[[145 133 127 105]
 [121 130 110 114]
 [134 141 136 112]]
=>
[[133 127]
 [130 110]]

[[134 124 123]
 [153 143 126]]
=>
[[124 123]
 [143 126]]

[[128 127 128]
 [129 117 123]
 [129 123 126]
 [125 157 139]]
=>
[[127 128]
 [117 123]]

[[115 140 107 139 115]
 [107 117 123 143 133]
 [120 120 127 112 106]
 [120 113 151 134 134]]
=>
[[140 107]
 [117 123]]

[[105 138 118]
 [151 146 144]
 [110 137 131]
 [134 157 112]
 [156 119 135]]
=>
[[138 118]
 [146 144]]

[[125 125 118 125]
 [132 152 151 140]
 [120 134 132 135]
 [143 152 149 129]
 [116 138 118 135]]
=>
[[125 118]
 [152 151]]

[[102 134 119 138]
 [149 134 128 120]
 [128 134 140 124]]
=>
[[134 119]
 [134 128]]

[[144 143 123 117]
 [132 118 116 111]
 [134 117 130 128]
 [150 131 129 116]]
=>
[[143 123]
 [118 116]]
---
[[111 118 142 130 121 122 121 126 124]
 [129 125 114 137 121 134 145 127 124]
 [145 141 138 126 128 133 138 146 136]
 [151 132 137 106 131 127 132 119 144]
 [129 139 134 133 124 128 126 129 118]
 [133 115 144 146 114 131 122 139 138]
 [136 143 127 136 129 129 136 132 133]]
=>
[[133 115 144 146 114 131 122 139 138]
 [111 118 142 130 121 122 121 126 124]
 [129 125 114 137 121 134 145 127 124]
 [151 132 137 106 131 127 132 119 144]
 [129 139 134 133 124 128 126 129 118]
 [145 141 138 126 128 133 138 146 136]
 [136 143 127 136 129 129 136 132 133]]

[[132 128 128 130 129 125 131 122 136 130 130 130 125 132 126]
 [130 133 132 135 133 131 129 142 122 128 132 132 134 141 132]
 [123 124 119 128 130 124 126 139 124 128 131 129 131 116 137]
 [130 131 124 128 138 129 133 125 133 128 139 135 139 126 125]
 [132 126 125 131 128 123 131 126 139 128 129 129 120 125 127]
 [136 134 140 143 126 132 129 141 127 128 124 127 122 155 128]]
=>
[[123 124 119 128 130 124 126 139 124 128 131 129 131 116 137]
 [132 126 125 131 128 123 131 126 139 128 129 129 120 125 127]
 [132 128 128 130 129 125 131 122 136 130 130 130 125 132 126]
 [130 131 124 128 138 129 133 125 133 128 139 135 139 126 125]
 [130 133 132 135 133 131 129 142 122 128 132 132 134 141 132]
 [136 134 140 143 126 132 129 141 127 128 124 127 122 155 128]]

[[144 114 120 137 126 127 128 129 112 118 140 140]
 [116 110 123 123 110 139 147 126 136 130 129 128]
 [137 133 108 118 128 124 127 124 117 128 127 127]
 [119 115 104 134 121 123 137 132 128 119 123 142]]
=>
[[116 110 123 123 110 139 147 126 136 130 129 128]
 [144 114 120 137 126 127 128 129 112 118 140 140]
 [119 115 104 134 121 123 137 132 128 119 123 142]
 [137 133 108 118 128 124 127 124 117 128 127 127]]

[[118 128 137]
 [112 132 139]
 [114 112 113]
 [121 126 142]
 [133 124 119]
 [117 134 147]
 [124 143 134]
 [133 129 149]
 [129 121 126]]
=>
[[114 112 113]
 [129 121 126]
 [133 124 119]
 [121 126 142]
 [118 128 137]
 [133 129 149]
 [112 132 139]
 [117 134 147]
 [124 143 134]]

[[117 127 125 142 126 126 124 127 120 131 109]
 [127 117 138 131 133 132 124 117 124 128 125]
 [142 116 139 123 136 141 125 118 122 128 127]
 [137 140 123 124 123 123 139 136 141 126 139]
 [119 132 124 134 121 121 126 133 128 125 124]
 [136 135 126 124 125 126 136 132 137 127 136]
 [132 122 125 123 144 132 132 126 127 143 134]
 [138 129 131 112 134 129 137 126 141 129 150]]
=>
[[142 116 139 123 136 141 125 118 122 128 127]
 [127 117 138 131 133 132 124 117 124 128 125]
 [132 122 125 123 144 132 132 126 127 143 134]
 [117 127 125 142 126 126 124 127 120 131 109]
 [138 129 131 112 134 129 137 126 141 129 150]
 [119 132 124 134 121 121 126 133 128 125 124]
 [136 135 126 124 125 126 136 132 137 127 136]
 [137 140 123 124 123 123 139 136 141 126 139]]

[[142 130 126 117 121 146 135 103 140 130]
 [146 114 139 132 148 152 114 115 114 158]
 [124 121 114 126 132 119 124 130 127 151]
 [133 142 122 135 138 133 154 124 144 135]]
=>
[[146 114 139 132 148 152 114 115 114 158]
 [124 121 114 126 132 119 124 130 127 151]
 [142 130 126 117 121 146 135 103 140 130]
 [133 142 122 135 138 133 154 124 144 135]]
